In the rows, zero is written as 128.
The rows of T fall into a few groups, which share some directions, and each row is roughly a mix of its group's hidden directions, except some rows that fit no group.
T, 147 rows:
[[164  96 144 158 118 125 157 144 143 172]
 [106 132 130  59 127 121 106 115 116 101]
 [100 134  99  82 157 100 136 156 145 144]
 [144  68 152 106 135 151 134  95 142 123]
 [126  97 162 137 104 130 125  88  83 108]
 [128 125 160  82 151 160 153  95 134 111]
 [157 170  96 137 164 107  97 121 149 126]
 [128  74 101 114 176 116 129 147 113 123]
 [112 168 148 127 136 121 185 162 123 127]
 [ 58 129 153 102 124 149 122 130 139 123]
 [176 137 110 164 173 114 127 134 114 110]
 [135 118 175 110 108 131 125 115 147 184]
 [125 125 118 147 130 153 142 187 115  85]
 [141 142 118 133 158  88  97 108  92  94]
 [143 137 152 106  83 157 113 131  98  90]
 [131 154 143 141 175  88 152  96 115 137]
 [112  82 123 124  99 107  87 139  98 108]
 [ 92  82 154 120 102  96 128 126 114 155]
 [137 102 120 127 189 128 124 128 129  81]
 [149 173 141 135 139 148 176 121 162 120]
 [110 116 102 140 100 160 169  90 140 106]
 [173 126 112 130 122 129 109 148  69 114]
 [147 155 152 133  74 118 126 137 105 167]
 [119 132 131 191 139 165 107  99 134 133]
 [119 166 168 174 142 115 133 121 152 150]
 [116 107  93 165 157 139 166  97 142 141]
 [130 152 148  93 164 163 103 136  94 142]
 [186 106 130 114 150 105 104  95 134 123]
 [104  93 138 142 144 112 145 172  95 157]
 [136 160 152 187 145 137 131 155 145 144]
 [163 158 109 140 161 144 124  86 133  96]
 [110 137 175 159  95 143 168 111 135 128]
 [144 112 182 119 115  98 115 133 164 154]
 [ 81  97 178 148 117 118 142 116 132 138]
 [148 144 156 135 150 111 113  77  87 131]
 [183 109  98 155 122 141  98 142 138 109]
 [123  99 146 102 107 141 160 137  72 116]
 [151 149 149 141 147  85  88 163 130 115]
 [158 100 109 131  97 176 102 130 157 135]
 [127 120 151 104 172 158 123 116 117 178]
 [ 77 114 171 143 129  92 129 137 131 150]
 [162 114 134 155 105 129 168 141  85 152]
 [158 125 127 155  95 108 137 147 181 150]
 [151 121 125 170 131 138 159 109 173  97]
 [125 148  96 141 100 127 104 163 178 136]
 [152 157 108  96  77 152 146 135 130 109]
 [109 126  98 147 107 121 171 142  78 134]
 [107 121 117  82 113 132 127 157  96 172]
 [102 148  98  99 132 155 131 144  81 155]
 [ 89 164 108 137 116 152 170 111 145 107]
 [109 169 106 118 100 145 144 172 124  97]
 [ 94 136 176 110 106 169 124 123 151 111]
 [117 143 186 127 122 122 159  91 154 126]
 [127 145 154 142  85 114 117 177 149 154]
 [101 105 103 117  80  93 112 147 103 122]
 [136 139  78 136 137 109 100 158 164 104]
 [ 83 112 100 137 149 135 110 141 177 112]
 [152 145 169  95 135 108 165 137 156 151]
 [114 142 116 125 125 165  81  98 160 155]
 [131 117 165 122 185 132 129 115 154 161]
 [124 128 172 147  94 158 136 141 124 175]
 [137  87 139 115  93 167 168 141 120 135]
 [152 124 138 125 143 124 200 154 124 129]
 [167 130 122 161 171  90 122 104 114 129]
 [133 138  98  99 174  91 118  96 118 113]
 [167 101 169 122 135 103  88 136 132 149]
 [104 140 132 148 120  85 120 128  86 172]
 [156 129  97 129 186 147 139 134  96 117]
 [150 125 108  69 153 122 140 150  94 127]
 [152 176 123 123  88 159 138 142 138 158]
 [112 111 126  81 113 126 109  86  95 151]
 [ 93 174 104 114 132 119  99 167 143 134]
 [148 128 125 133 107  78  97 170 121 104]
 [126 155 129 112 103 134 180 118 171 148]
 [121 171 174 108 120 134 159  98 125 108]
 [ 84 158 133 145 100 109 137 171 139 105]
 [ 72 103 157 147 128  98 112 132 150 141]
 [129 124 129 124 155 125  83 125  65 130]
 [121 152 132 136 129 131 185 134 179 114]
 [ 91 114 121  88  92 154 163 123 130 146]
 [129 114 110 138 140  57 144 112 108 136]
 [146 154 155 139 140  84 156 129 168 151]
 [145 130 142 110 151 163 102 115  90 172]
 [161 103 123 139 128 105  93 140  97 173]
 [139 112 145  65  92 124 137 136 127 154]
 [140 181 137 133 125 131 157 149 153 171]
 [ 85 108 144 130 149 131 168 154 167 138]
 [145 112 142 142 149 141 188 122  99 156]
 [110 113 149 114 147 168 160  89 155 149]
 [103 153 134 164 159  76 142 113 122 123]
 [132 105 106 123  77 115 130 182 127 120]
 [132 143  94 146 153 105 108 161  91 159]
 [159 141 129 146 118 143 143 114 190  99]
 [ 77 163 141 118 135 108  95 144 126 158]
 [129  79 136 150 124  99 135 162  96 156]
 [156 132 149 133  76 100  95 142 119 154]
 [109 130 176 116 132 155  87 113  97 108]
 [150 168 146 126 140 167 158 158 100 114]
 [108 169 145 156 139 124 112 177 134  99]
 [ 89  96 120 122 150 168 125 115 172 127]
 [119  91  98 125 119  89 115 117 123 178]
 [101 161 132 122  98  95 142 160 156  97]
 [128 113 101 137  78 142  84 158 142 121]
 [ 99 157 169 116 123 131 183 134 132 114]
 [145 160 125 115 196 112 136 125 108 129]
 [145 121 131 101  84  90 133 161 142 162]
 [130 101 142 109 138 132  84  90 107 169]
 [139 116 109  83 124  82 128 104 112 162]
 [100 100 108 158  98 126 110 105  87 150]
 [136  94 166 135 114 152 100 153  84 130]
 [132 166 110 138 136 167 115 115  80 154]
 [161 130  85 138 142 110  78 119 146 110]
 [153 137 140 168 128 130 125  95 155  78]
 [ 95 114 164 127 146 132 103  90 132 170]
 [116  93 127 161 121 157 147  75 133 117]
 [120  91 120 137 120 145  75 154 118  92]
 [ 73 150 139 130  98 166 122 132 154 136]
 [165 141 136 111  88 108 117  81 117 106]
 [139 155 111 146 117 114 167 168 140  87]
 [136 151 156 121 154 120 163 139 173  93]
 [ 95 128 132  80 129 118 104  86  97 128]
 [115 149  87 123 127 118  68 146 149 122]
 [163 176 146 138 145 143 162 120 137  96]
 [113 104 170 135  89 154 163 110 133 149]
 [144 123  98 151 108 107 118 141 117  66]
 [158 131 143 150 171 109  98  95  96 133]
 [143 151 141 155  85  80 111 148 146 125]
 [104 117 120 128 107 158 115 155 165  78]
 [154 173  87 106 144 118  96 149 128 139]
 [127 110 167  79  83 125 123 139 137 147]
 [159 142  95 150 141  91 151 111 162 103]
 [151 151 162 135 151 129 118 120  80  89]
 [105 160 130 120 108  81 127 177 144 126]
 [132 169 154 124 185 113 138 102 141 129]
 [ 78 119 118 104 108 105 102 103 141  95]
 [146 125 165 119 123 135 174 122 180 120]
 [121 127 114 118 150 101 158 162  72 123]
 [132 151 171 138 111 103 124 130 162 175]
 [146 158 127 131 158 100  81  94 110 139]
 [ 99 176 110 126 110 131 136 167 123  90]
 [172 138 100 128 163 127  90  95 138 137]
 [106 105 110 136 101 139 155 172 162 102]
 [156 154 132 180 164 141 138 150 152 134]
 [122 143 152 140 165 121 140 120 175  84]
 [ 99 131 125  92  93  93 120  82 131 123]
 [117 105 128 113 139 169 155  94 142  83]
 [151 127  88 135 161 104 136 149  82 147]]

Here is one row of each group, with its name. Which group are the others in?
[ 67 151 125 113 143 141 104 143 157 147]
H
[127 148 122 144 160  92 120 159 144  78]
B
[141 136 113  98 104 145 105  95 125 182]
X
[153 132  95  89 113  94 102 160 149 127]
D

[132 154  99 138 107 179 120 119 168 109]
H
[105 111 110 114  91 163 121 153 174 121]
X
[ 79  95 174 125 104 137 132 140 146 131]
X
[131 152 141 143 155 151 109 108 164  78]
X
[ 92 113 136  94 129 159 172 108 155 121]
B
[136 179  92 138 137 111 109 143 134  86]
H
[112 160 176 121 123 130 145 118 180 117]
B
[140 148 159 117 155 121 141  83 174 130]
D
[ 94 113 114 109 133 167  76 142 117 144]
X
[152 111 174 143 117 126 127  95 173 112]
B
[169 132 142 103 115 141 160 135 101 174]
H
[127 183 103 121 174 152 145 130 133 133]
X
